Each path below is one point turned by a fixed rotation once a step. After each direction that follows a path, write how fast that rotation turns it, in degrees each step (0 if it stays still).
Each turn is a multiple of 5 degrees from 10 to 175, or 0.
Each row of a path follows its step; steps can be skipped.
Path 1:
step 0: -0.20  +0.08  +3.95  +1.18  +1.85  +0.31  +1.17  -3.57  -1.33  +1.42  -0.13  -5.58  +1.10  -1.79  -0.46  +3.92  +2.10  -0.48  -0.89  +0.06  +2.80  +2.28  -2.05  +0.27  -0.03  +1.13  +1.47  -2.93  +3.12  +0.33  +0.78  +0.35  +0.64  +2.39  -1.53  +1.58  +0.37  -1.08  -1.89
step 6: +0.89  -0.09  +0.45  -0.29  +0.03  +0.92  +0.56  -0.73  -1.73  +2.66  -1.69  -1.29  +1.28  +2.67  +0.82  +0.34  +1.61  -3.16  -2.55  +1.97  +0.88  -2.78  -2.55  -3.10  +3.68  +3.10  +0.81  -0.87  +1.95  +2.95  -2.06  -2.57  +1.07  -2.48  +3.69  +0.05  +0.50  -0.15  +2.82
step 12: -1.66  -1.93  -2.36  +2.72  +2.63  -0.13  +2.86  +3.54  +1.95  +1.05  -1.13  -1.02  -0.07  +1.37  -1.33  +1.42  -0.17  -3.31  -2.37  -0.59  -2.24  +1.40  -0.23  +1.98  +0.23  +3.38  +0.63  -0.72  +1.25  +2.02  -2.38  -2.61  -1.63  +1.35  -2.12  -0.92  +3.11  -2.21  -2.74
step 15: -4.92  -0.35  +2.87  -3.44  +0.73  -1.42  +2.16  +1.04  +1.48  -0.30  +1.21  +1.87  -0.75  +0.22  -0.90  +0.01  +1.19  -1.81  +3.87  +0.06  -1.44  +1.07  -2.12  +0.07  +1.97  +3.83  +0.63  -3.04  +2.23  -1.86  -0.73  -2.21  -1.53  +0.49  -1.64  -2.65  -1.00  -3.19  -1.18
step 17: -1.53  -0.51  +1.33  -3.32  +6.04  +1.29  -1.75  +0.10  -1.53  +2.50  +1.84  -1.10  +1.34  -0.48  +1.26  +2.55  +0.72  +1.17  -2.43  +0.23  -0.21  -1.80  -2.07  -1.95  -0.47  +1.46  +1.31  +0.26  -2.72  -3.58  -0.42  +0.99  +1.06  +0.49  +0.46  -2.80  -2.79  -2.30  -2.30
step 18: -3.54  -0.30  +0.23  -4.30  +0.53  -0.49  +0.82  -2.07  +3.45  -3.04  -1.40  +1.02  +1.43  +3.15  -0.23  +3.12  -0.20  +0.90  -1.32  -1.76  -1.83  -0.22  -2.23  -0.19  -2.04  +3.72  +1.99  +1.44  -0.83  +2.04  +0.04  -2.71  +1.00  -1.77  -1.82  +0.57  -2.64  +0.49  +1.34
step 20: -0.06  +0.53  -0.84  +0.18  +1.05  -0.31  +0.35  +1.92  +0.69  +3.64  +2.64  +1.38  -1.65  +2.02  +1.89  +3.20  +0.43  +1.85  -4.72  +0.10  -1.45  +1.93  +2.82  -2.72  -3.51  +0.67  +1.32  +0.10  -2.00  +0.00  -1.54  -2.41  -2.97  -2.95  -1.68  +0.15  -1.92  -1.00  -1.64
step 21: -0.06  -4.46  +1.20  -1.28  +2.33  -0.88  +1.68  -2.32  -0.99  -2.30  -0.21  -1.86  +0.78  +1.66  +1.39  +2.61  -0.31  +0.28  -1.50  +2.20  -2.28  +1.81  -2.98  -3.92  +0.73  -2.32  +0.32  -0.15  -2.72  -0.50  -0.36  -2.42  +3.10  +0.39  -1.35  -3.06  -3.62  -1.24  -0.56
step 25: +0.49  -2.10  -0.32  -1.75  -0.02  -0.69  +1.16  -0.61  -1.13  +0.34  +1.29  -6.19  -0.49  +0.65  +0.50  +0.57  +0.55  -3.17  -1.79  -0.51  -1.53  -3.17  -2.21  -1.02  +1.11  -1.27  -0.14  -0.61  -1.33  +0.50  +1.85  -5.53  +0.43  +1.69  -0.18  -2.35  +2.01  -1.71  -3.25
step 27: +1.14  -1.32  +2.02  +3.67  -1.16  -0.10  -1.39  -2.48  -0.49  -0.99  +1.04  -1.84  -0.85  +2.46  +1.64  -2.25  -0.26  +2.36  -1.46  -3.80  -2.47  -2.12  -2.78  -2.13  +1.52  +2.50  +3.12  -1.47  +1.34  -1.77  -3.74  -0.52  -1.49  +2.63  -0.55  -2.32  +1.11  -0.80  -0.41
Speeds:
-0.12  +0.79  -1.24  -0.90  +0.55  +0.58  +0.78  -0.21  +0.39  -1.02  +0.55  +0.41  -0.61  +1.23  -0.18  +1.51  -0.25  -0.96  +1.23  -0.28  -0.51  +1.14  +0.66  -0.27  +0.44  +0.20  -1.04  +0.52  +0.28  -0.44  +0.13  -0.05  -0.87  +0.03  -0.69  -0.27  -0.46  +0.62  -0.39 -> 135
+0.08  -0.28  +0.30  -0.60  +1.34  -0.74  -0.61  -0.22  +0.41  +0.02  -0.92  -0.92  +1.71  +0.70  +0.21  +0.91  +0.15  +0.37  -0.71  +0.05  -0.28  +0.72  +0.41  +0.46  +0.05  -0.92  -0.52  +1.01  -0.48  -0.44  +0.62  +0.31  +0.46  +1.57  +0.22  +0.62  +1.07  -0.20  -0.53 -> 85
+0.13  +0.61  +0.25  -1.23  -0.75  -0.27  -0.27  -0.29  -0.82  -0.50  -0.96  +0.56  -0.56  -0.10  -1.46  +0.25  -1.35  -0.88  -0.10  +0.36  +0.06  -0.27  -0.04  +0.35  -1.19  -0.31  +0.62  -0.45  +0.97  -0.27  +0.30  -0.78  +1.06  +0.85  -0.65  +0.82  -0.31  -0.91  -0.79 -> 100
-0.28  +0.88  -0.44  -0.68  -0.34  -0.10  +0.57  +0.17  -0.15  +0.49  -0.53  +1.00  +0.66  -0.08  -0.07  +1.08  +0.30  +1.44  -0.72  +1.14  -0.74  -0.03  +0.07  -1.66  +0.42  -0.37  -0.47  -0.21  -0.13  -0.25  -0.10  -0.54  +1.33  -1.31  +0.69  +0.77  -0.52  +0.51  +0.45 -> 25
-0.06  +1.13  +0.43  -0.06  -0.17  -1.15  -0.53  +2.01  +0.27  -0.67  -1.00  -0.73  -0.67  -0.18  -0.81  -0.21  +1.27  +0.96  -0.07  +0.00  -0.65  +0.43  -0.60  +1.03  +0.42  +0.00  -0.61  -0.56  +0.54  +0.33  -0.53  -0.08  -0.39  +0.08  -0.92  -0.25  -0.30  +0.96  -0.35 -> 100
